Rotation paths and how fast each direction turns (degrees each step)
Each turn is a multiple of 5 degrees from 10 to 175, or 0.
Each row of a path follows its step; steps can be skipped.
Path 1:
step 0: [ -8  21 -42 -20   1  43  10 -45 -12  17 -16   4   0   4  20  -4 -13   6
   6 -26  -7  -3  12  18 -45   1   2   5  20]
step 1: [ 18 -10 -38  -2  21  23  -2 -18  17  -8   1  -8  21  -5  -8  -3  -7   8
  26 -15 -70 -11   9 -17  -7 -18  23  -9  11]
step 2: [ 18 -25  -3 -11  23  27 -46  21   0  -5  20  -1   4  18  15  18  21   1
  15 -39 -20  25 -17   1   9 -17   2 -24  33]
step 3: [  5   0  -6  22   9  14 -36  28 -31  -2 -26  37  30  -2 -24  21 -20   3
   5 -37  19  10  19  10  11 -19  -3 -26   8]
step 4: [-33 -41   8  -3   7  -4   6   0   3   1 -14  57  -2  -3 -29  -9 -15   7
   5 -35   8  -4 -22 -13 -15 -28  -5 -16 -28]
step 5: [-23  10   0  13  29  20   5 -51  -9 -17   5  26 -35 -25   9 -25  11 -16
  18 -33  14   7 -12  14   1  -6 -18 -16 -17]
step 6: [ -2  19   9  12  -1 -23 -14 -53 -39 -24  -9   7 -15  10  14 -25 -18  11
  27 -16 -38 -19   5   9   4 -16  18   1  11]
step 7: [ -2 -34  -6 -16  -5  17   0 -11 -18 -30  10 -14 -13  44   3 -35 -29 -10
   5   3 -20  20   6  20 -14 -15  24 -25  34]
step 8: [ 22  11 -56 -15 -15  24  -6  10 -10 -19   2  -6   1  12 -12 -12 -18  -4
 -40 -32 -16   8   4  29  14 -30 -14 -19   4]
step 9: [ 30 -22 -20 -30  -4   9 -15  -3   0   9 -18  15 -18 -19 -37  22 -31 -12
  -2 -39 -16   2 -15 -14   3 -26 -11  32  19]
[ -4  -2   4  -6  -2 -11  -7 -10   4   1   7   1   5 -19  -4  -3  -2   1
   2  -5  16  -9  -4   9  -9   5   6  -3  -3]  60
[ -6  -1  -2   1  -3  -6   7  -9   0  11 -14   0   3   1   5  -4  -5  -2
   9  -2  11   2 -10 -12  13   3 -13  -6  -1]  60
[-10   1   0   1  -8   0 -14   0   6 -11  -8   4  10   7   3   3  -1  -9
 -13  11   7  -3  -3   0   2  -8   3  -7  10]  80
[ -4 -17  -8  -2   6  -7  15  -5   4  -6   0  -1  10   7  -3   4  -3   1
   4   8   2   4  12  -3  -8  -5   5  -8 -10]  115
[ -5   0   2  -2 -12   5   4  16  -8  14   2   1   4  10  -8 -12  -6   6
  -3  -3   8  -2   6   9  -4   0   0  -9   0]  85
Path 2:
step 0: [  7  43 -10   8   0  -2   7 -17  14  -9 -29 -13  24   5  -1  38  -6   6
 -25 -31  18  -3   1  23  -8  -9  -5 -35 -18]
step 1: [ 24  28  -9  24 -12   4 -29 -11   4  -4 -28  -5 -11   5   3  16  28  40
 -16 -17  -8   1  27  32   2  16   7 -22  15]
step 2: [ 22  -7 -21  32 -23  -3  -8 -23  14   8 -37   6   0   4  47   9  29   8
  13   1  -3   8  23   8  12   9   2  28  10]
step 3: [  4  23   2  21   3 -10   1 -25  20   3 -32 -12  15  19  42  34 -27 -26
   6 -11  -3  16   9  -8   0 -10  -4  33  -7]
step 4: [ 23  28  26  28   7 -22 -18  -3   5 -29 -14 -29  -1  21   2  40 -28   1
  -2 -17 -25 -10   5   5 -10 -15  10  -7   4]
step 5: [ 50   1  -4  19 -15 -26   7   7  15 -32 -23 -16  -4 -14   3  18  17  27
  15  -6 -22 -33  -2  17  10  -9   4  -7   9]
step 6: [ 27  41 -28  -3   1 -15  27   0  35  -1 -28  -6  12 -25  22  13  14  14
  17   9   2  -1   5  10  28   3 -20  17   1]
step 7: [  4  57   4  20  27 -18 -16   5  16   5 -13 -11   6   4  12  28  -1   1
   6  34   6  28  31   5   6  10 -13   8   0]
step 8: [ 32 -13  23  39  17 -29 -22   9  -6 -15 -32  -7 -12   9   5  27   5  -8
   7  35   7   3  28  12 -20   7  -1  -3  -9]
step 9: [ 52 -15  -3   8   6 -14  20   7   0 -22 -54  -5 -17  -4  14  12 -14 -14
   3  -7  15 -11 -14  11  -6  13 -20  12 -15]
[  5  -7   4  -7   3 -11  11   5   4   0  11  -4   0   4  -7   6  -2   6
  -1   3  -8   0  18  -4  12  -1 -11   3  -8]  35
[ 10  -2  12  -3   8   5   1  -6   3  14  -3   7  -3  10   8  -3  12  -1
  -5   2   1   7   8  -1 -11  13   0   2  -4]  60
[ -1  -6 -12   4  -9  10  -4  -5  -9  -3   7   7   0   8   4   3   0   2
  -8 -15   7   8   7   0   6  -1  -1  -9 -14]  25
[ -9  -1   2   4  12  -7  -6   2  10  -3   8  -5  16   5   1   8   1 -11
   1   0   9   3   6  -7 -12  -8   6  -5  -4]  90
[ -3   4   3   0   7   5  13   6   4  15  -5   2   0  -6  -3   7   0  -8
   4 -16   9   3  -6   6   7  -9  -4   9  -4]  110
[ 18   5  -3  -7  -7  -2  -1  12  -2  13   4   1  17   3  -1   2  -1   4
  -1  -6   0  -6  -8  -5  -2   1   1 -11   4]  70
[ -5 -10  -8   1   0   6 -15   5  -6  14 -15  -7   5  -7  -3   3  -5  -6
   1   5  -4   3  12  -4   3   5  -6   2   4]  65
Path 3:
step 0: [-24 -14  13  -6 -15  25 -15  19  11  16  27 -27  37  -9 -13   6  -8 -13
  -2  -6  34 -14  19  24  10  -4 -27 -13   2]
step 1: [ -9 -24   4  20  -4   0 -21  39  -8  -5  -4  24 -26 -11  -7 -27  25 -18
   6   7   5 -16  -4 -12 -26  29 -21  25   8]
step 2: [-24  -4 -44 -22 -17 -28  -2   1  -2  25 -19 -26 -10  -6  13 -22 -14 -24
   5   4 -16   0  19 -25  23  -7 -10   3 -10]
step 3: [-20  18 -26  40   1  41  23 -19 -12  12  28  -1  -6 -13 -13   9   1   2
   1   9 -32  11  -8  -8  -4  -9  -7  26  10]
step 4: [ 19  -7  17   4 -11 -28  19  -6  -9  14 -17  13  -1   8   9   4   0  50
  -6 -18 -47  -9 -13  -8  11  21  -3  15 -19]
step 5: [-21  40  14 -30  25   1  12 -17 -13  19  10   7  16 -14   6   6  13  14
 -11  22   6  -5   6   7   4 -10  44 -19 -25]
step 6: [ -1 -17  36 -34  -1  28  10   9  31 -28   4  16  20  -4 -10  15   3  31
   2  18   8   9 -19   1   3 -13 -18  12  23]
step 7: [ 13 -11  22 -25  -4 -23  15   6  20  -5   6 -20 -22   2   3  -4  30  -7
   9 -14  20 -21  29 -18 -42  18   9 -22   7]
step 8: [-21  -4 -21   4  -7 -10 -11  -5  11 -36 -19 -17 -38   6  -4   4   3 -22
  12  45  16  31  -8   9   4 -17  13 -12   6]
step 9: [ 22 -17 -18  31 -24  21 -12 -30  23  16  -8 -14   6   8   0   7 -25   8
  -1 -14 -10  19  24   3 -26  -4 -25 -19  22]
[  3  -9  -9   4   1  -7   9   0   6   9  11  -4   6   7   7   6   6  -5
   3   7   8 -10   5  -4  13  -1  13  -2  -4]  140
[ -4   8  -8 -11  -8 -10  -3   0 -13  -5  -5  -1  -9   1  -2  -2   0   3
 -12   1   8  -3  11   5   4 -13  10   6  -3]  125
[ -4  -4  -5   8 -16  16  -4 -10  -2  -7  -1   4  10   2  -8   1   8   9
  -2   2   7  -8  -4  -2   5  -1   0   1  12]  130
[ 10  12  -4  -4   6   7  -6   3   1  -7   4   5  -4  15  -1   1  -4 -11
  -3 -16   1  -2  -6  -4  14   5   3  -3   4]  0
[  5   3  -1 -17 -11   2   6 -11   3  -2  13   5  -4 -10   7  -2   2   2
   9   0  -7   2  -7   7   1   8   9   6  -1]  35
[ -3   5  -1   6   4   3   3   5   5   3  -7  14   7  -8   4   7   2  14
   0 -14   5   5   3  13   6   0   6  -4 -10]  60
[ -3  -8  -5   3  13   4   2  -4  -2  -2  12  -4  -2 -10  -6 -14   4   1
 -17  -5  -2   4   2   1  -4   5  10  -9   4]  160
